In the rows, 128 means zero.
One turn sends every row of this set to another row. A few are shown first. Where does it send the rows asked after them?
Mobom: [134 155 112 123 139 149 143 130 152 148 131 145 121 141 106 140 131 147
 152  95 109 108 151 145]
Gal: [138 151 111 118 121 172 146 112 142 110  93 119 147 163 102 142 101 163
 133 133  95 148 127 140]
sunop: [129 118 111 136 118 171 141  95 116 139 143 104 136 134 106 152  88 174
 129  92 109 119 132 155]
niz: [153 132 117 137 106 160 145 100 154 148 120 119 160 134 103 162 102 168
 144  96  84 132 115 141]
fozam: [116 128  86 137 103 170 150 106 150 124 143 128 131 120 120 127  92 163
 124 107 123 132 125 137]
nevop: [155 161 145 151 132 163 144 118 156 141 131 120 125 159 122 161 123 163
 124 107 128 119 131 138]
nebun: [147 122 120 125 113 156 134 103 137 143 110 111 164 150 103 158 112 150
 149 106  89 141 126 129]
gami: [156 136 117 128 129 144 155 123 134 121 132 137 143 152 119 142 115 152
 124  92 118  89 117 143]
mim: [135 112 116 142 124 162 128 104 108 143 141 112 147 131 118 154 105 149
 139  95 113 138 138 144]
Migit: [163 143 114 124 130 153 155 122 139 124 145 134 139 162 106 145 118 157
 124  96 126  88 119 139]
fesi: [134 161 138 143 132 166 137 127 154 137 128 113 110 147 115 154 138 170
 118 101 116 114 136 134]
Zut: [144 151 120 129 126 151 147 126 140 155 123 112 129 147 106 107 107 160
 114 112 120 102 154 134]
magiz: [150 116 121 131 114 154 143  95 148 131 101 117 152 152 114 162  97 164
 143  97  88 146 115 138]
Vifib: [153 159 151 143 145 170 141 113 147 136 128 117 134 153 134 161 122 162
 130 107 116 119 135 142]
gola: [128 159 109 129 123 182 153 103 147 116 110 133 138 158 104 163  94 170
 148 119  94 146 116 153]
nuneg: [160 142  93 111 131 166 154 115 138 107 119 122 122 127 117 128 102 179
 133 133 115 145 135 134]
Far: [146 147 111 110 135 161 144 125 151 113 140 130 133 152 104 144 136 160
 127  93 108  90 121 133]
bego: [137 122  98 143 120 161 145 114 129 114 143 125 132 112 133 132 107 160
 121 112 131 144 130 132]
tus: [129 122 115 137 129 166 131 102 113 143 139 106 137 137  96 166  99 164
 147 100 112 131 142 153]
lomu: [150 136  90 112 126 177 150 105 135 115 134 133 126 127 114 132 101 186
 143 127 111 146 126 119]
guv: [147 157 114 120 136 164 141 112 160 136 138 148 136 152 111 142 133 143
 158 114 111 120 153 129]
Giv: [127 123  95 151 110 175 143 114 128 132 139 120 127 125 121 127 103 163
 118 112 120 148 124 127]
sok: [125 125  98 155 104 166 138 112 150 115 147 124 144 115 118 139 106 161
 121 102 126 137 123 136]
Peviv: [124 142 125 112 127 152 148 113 157 142 129 124 117 168 122 142 109 154
 140 117 141 107 124 113]
popif: [149 144  95 110 123 179 158 103 157 131 127 118 111 128 116 137  95 186
 152 129 110 146 135 134]
solu: [138 153 111 126 130 178 139 101 146 113 105 128 148 152 113 142  93 181
 142 128  94 155 133 143]
Rafo: [145 161 112 125 138 157 142 118 157 142 137 151 131 161 110 145 120 145
 156 111 121 117 152 142]
gide: [134 164 127 117 142 163 138 127 162 148 133 108 140 147 112 115 115 162
 123 103 105 106 147 147]
zigub: [114 141 129 107 133 151 145 122 150 140 120 120 114 155 124 145 119 155
 137 100 121 103 117 126]
mezur: [140 160 123 129 130 157 143 122 151 154 138 113 145 156 106 112 103 163
 116 111 128 104 147 140]
Lokab: [148 128 113 126 106 149 146 109 160 150 106 113 156 136  97 156 108 161
 154 109  95 139 113 131]
Nunur: [125 156 106 124 126 177 151 119 148 112 104 119 142 157 103 144  89 162
 135 130 107 143 118 154]
Dos: [164 134  96 109 133 170 154 109 149 117 137 107 123 120 113 136 101 185
 141 124 120 136 134 140]
mifu: [142 109  99 140 119 165 142 103 115 143 133 115 140 140 108 143  95 155
 139  91  97 139 135 156]
Guben: [117 142 120 115 123 162 144 115 147 131 123 121 110 167 111 138 119 152
 132 120 133 108 133 106]

Vifib turns into guv
Mobom turns into zigub
nuneg turns into bego
And these:
Rafo turns into Peviv
tus turns into Lokab
gola turns into popif
lomu turns into Giv

